[-45.9 -51.7 -47.4  37.3 -15.5  27.9] Out: 27.9, -45.9

[-11.9  -4.7  51.3   5.1 -17.5   5.7] Out: 5.7, -11.9

[ 3.4  1.3 17.9 10.3 65.1  7.7] Out: 7.7, 3.4

[-55.4   1.0 -40.1  35.9 -28.9  -5.1  -5.5] Out: -5.5, -55.4

[-65.5   1.4  49.5 -12.6] Out: -12.6, -65.5

[ 35.9  54.4  28.6 -44.1  10.3  46.5] Out: 46.5, 35.9

[[-21.3 -10.1  -6.4   2.4   8.8 -11.7]
 [-34.6  13.8   6.8   3.9  11.0   2.1]
 [-56.0  -9.9  -4.8  11.4   4.5 -10.0]] Out: -11.7, -56.0

[-65.2  33.2  44.7  28.2 -20.9  21.5 -44.3] Out: -44.3, -65.2

[ -2.1   5.0 -56.7 -25.3 -39.4  13.3] Out: 13.3, -2.1

[[ 44.7  42.9 -53.6 -24.9  41.8 -30.3 -11.8]
 [ 26.4  24.8 -36.7   2.4  22.0  -4.7   5.8]] Out: -11.8, 26.4
---
[[ -62.876 -198.137 -110.676   24.507   45.463  -90.737 -140.012]
 [-193.773 -197.482   21.835  -73.898   32.005   61.494   65.236]
 [  76.083   -1.164  130.919  -16.061 -196.767  -66.660   37.626]] >> 37.626

[ 0.16 -0.15  0.02 -0.07  0.16  0.06] >> 0.06

[ -87.6   82.0   78.1  114.7 -121.8] >> -121.8

[[-0.199  0.163 -0.380 -0.480  0.025 -0.278]
 [-0.709 -1.307 -0.400 -0.251 -1.079 -0.573]
 [ 0.518  2.178 -0.342 -0.763  1.534  0.107]] >> 0.107

[  9.85 -11.10  17.80   5.87] >> 5.87

[ 0.01  0.04 -0.09 -0.16  0.14] >> 0.14

[ -46.5    5.5 -199.6 -121.2  -17.7 -167.5  107.9] >> 107.9

[[-0.08  0.19 -0.01 -0.19]
 [-0.14  0.11  0.06 -0.20]] >> -0.20

[-13.41  15.10  -6.17 -14.65] >> -14.65
---
array([ 0.5,  0.7,  1.0,  1.2, -0.1, -1.1,  0.8]) --> 0.8
array([ 0.05, -0.08, -0.12,  0.06, -0.04,  0.12,  0.10]) --> 0.10
array([-11.81,  12.64,   4.09,   1.81,   8.25, -17.92]) --> -17.92
array([  89.6,  100.9, -134.4,   72.3]) --> 72.3
array([  26.40, -144.04,  118.09,  100.46,  -69.19,   11.52,  -83.82]) --> -83.82
array([  6.772,  -5.724,  11.208,  19.215, -18.465,  -4.406]) --> -4.406
---
[ 21.0  33.8  -4.0 -60.9] | -60.9
[ 10.4 -18.2  56.7 -34.9 -41.6   9.2] | 9.2
[ -6.4 -50.5   7.4 -48.7 -13.1  -6.1 -54.2] | -54.2
[-63.1   8.8  18.2  27.6] | 27.6
[42.2 33.9 53.5 11.9 20.8] | 20.8
[-29.0 -21.6  72.7  37.6] | 37.6
[-66.4  34.0 -41.3 -34.3   9.8 -61.5] | -61.5
[  8.5 -71.6 -55.8  28.3 -29.6] | -29.6
[-28.4   1.0  20.2  33.1 -61.9 -37.6] | -37.6
---
[[-22  15 -11 -14  24  26]
 [ 17 -14  26  33 -22 -23]
 [ 22  18 -25  -9 -19   0]] -> 22

[[-170  119  425 -160  836 -394 -507]
 [-108 -198  655  748  852  210  204]
 [-306  186  104 -392 -223  148  482]] -> -306

[[222  38 118 110 167]
 [241  41 106 111 149]
 [174  36 156 105 195]] -> 174

[[184  55  88 129 169]
 [205 162  77 139 195]
 [127 135 184 123 231]] -> 127

[[ 22  32 -30  27]
 [-10 -16 -11  -4]
 [ 13  12   8  16]] -> 13

[[6 3 6 6]
 [1 5 7 3]
 [7 1 4 8]] -> 7
---
[ 53.5  52.2 -23.5   1.7] --> 53.5
[ 10.2   8.9   4.8  -0.3  55.0  -4.8 -55.1] --> 10.2
[ 19.2 -23.4  -6.4 -28.8  63.0  -9.5   3.4] --> 19.2
[ 11.5  17.3   0.0 -65.1  -1.0  19.7 -32.8] --> 11.5
[  5.3   2.9   8.5  71.3 -18.3 -20.6] --> 5.3
[  1.6 -36.1   0.1  25.7  -5.1 -63.1] --> 1.6
[20.7 11.9  0.4 71.2] --> 20.7
[ 21.5 -36.0  54.3  13.6] --> 21.5
---
 35.3   54.4  -16.6   52.9
 43.2  -30.2   27.3   -1.3
 39.2  -20.8   -5.5   28.5
>> 28.5

-26.8  -64.3   11.6  -72.3   29.8   13.9   52.0
-36.3   45.8  -14.9    8.2  -30.9   27.7   -1.8
 -3.0    6.8  -65.2   39.2   43.7  -43.2   25.0
>> 25.0

-28.2   62.5   21.1   22.4
 25.1   12.9   -5.3    0.1
-16.2  -42.1   21.0   55.5
>> 55.5

 42.4  -23.2   11.5  -35.2
-46.5  -56.8   45.2   22.1
 -7.2   10.5   36.3  -52.0
>> -52.0

-14.0   10.7   48.3   49.6  -36.9
-14.7    9.6   47.5   52.9  -36.6
-13.0   11.6   40.0   39.9  -33.0
>> -33.0

 18.0    1.9  -19.1  -34.7   27.5
 34.2  -60.0  -39.1   -3.8  -29.2
 32.4    1.6  -32.0  -24.0  -15.1
>> -15.1

 -3.5  -36.6  -25.5   18.4   61.6   -9.1   18.0
 -5.5  -39.0  -21.4   20.0   69.4  -18.5   15.3
 -6.8  -34.4  -25.3    7.9   41.1  -17.6   25.8
>> 25.8

  9.3  -24.2  -10.6   38.7   29.9    5.6   65.6
 -5.1  -21.6  -34.8   45.0   30.4    6.9   47.9
 -2.0  -35.8  -12.4   35.0   24.3   11.3   35.0
>> 35.0
